In the data rows, the value 128 means zero.
Here are some points:
[115 137 128 101 122  96 117 130 114 147 152 124 114]
[119 122 157 131 158 132 147 189 196 176 173 197 169]
[102 136 149 137 168 128 109  78  53  78  61 111 112]
[140 116 144 106 131 128 103  99 133 107 106 102  91]
[137 135 107 106 118  95  99 102 110 123 149 121 136]
[141 142 121 148 154 130 172 153 160 173 185 150 118]
[128 117 115 150 151 154 124 148 141 142  98  95  85]
[105 121 123 168 173 128 117 103  55  71  82 110 149]
[129 144 108 110 136 120 160 147 189 194 161 180 160]
[114 119 116 144 113 144 145 152 159 169 125 118 128]
[142 138 134  97 117 111 124 111 121 141 183 164 186]
[141 112 128  99  95  93 129 136 122 167 161 159 152]
[135 112 145 154 156 118 125 101  61  84  93  91 144]
[137 114 112 144 145 123 164 148 179 185 171 140 143]
[138 139 106 127  91 116 103 140 127 179 155 169 184]
[139 109 123 119  79 101 106  92 120 130 176 155 170]
[113 113 155 134 175 170 153 131 114  99  56  64  97]
[138 113 130 100  88 120  99 124 138 148 153 150 145]
[108 138  94  98 112 114 127 105 149 141 153 189 181]
Here are 14 more points, each followed by its number:
[111 133 145 131 125 152 117 129 118 110  93  68 107] 0
[138 120 154 171 152 147 136 142  86  71  59  57  96] 1
[110 111 130 101  90  95 101 137 129 142 155 155 145] 2
[106 140 115 133 158 156 119 122  81  61  62  74  88] 3
[112 136 121 140 151 173 139 114 117  75  78  84 103] 4
[115 112 140 113 110 138 114 154 161 148 172 164 130] 5
[107 120 148 145 174 178 167 135 106  84  83  60 108] 6
[112 145 119 116 144 117 153 171 188 172 187 192 206] 7
[134 140 122 157 153 152 148 113 105  95  81  68 102] 8
[137 139 130 158 136 172 145 158 158 143 120 108  65] 9
[135 109 103 133  98  94  87 114  89  91  95 123 116] 10
[138 113 140 102 134 125 101 122  96 126 121  96 116] 11
[116 112 149 148 150 125 125 128 155 127 118 136  89] 12
[128 138 108 142 108 123  84  72  66  73 106  99 117] 13
Which of these numbered points is nearest to each point below by angle, seen from the average point of the first points? Its number follows each.
[115 139 108 106 117  94 130 130 122 152 132 161 121] > 2
[119 156 121 143 135 112 131 145 170 189 203 214 203] > 7
[138 138 106 132 134 136 168 171 188 210 216 212 181] > 7
[136 138 148 124 158 132 122 102  92 101  92  98  78] > 3
[143 122 133 135 101 127 136 120 170 188 169 204 203] > 7
[136 142 154 137 165 128 107 101  80  77  91  88 128] > 3
[112 118 146 159 137 170 151 147 140 155 111 122 100] > 9
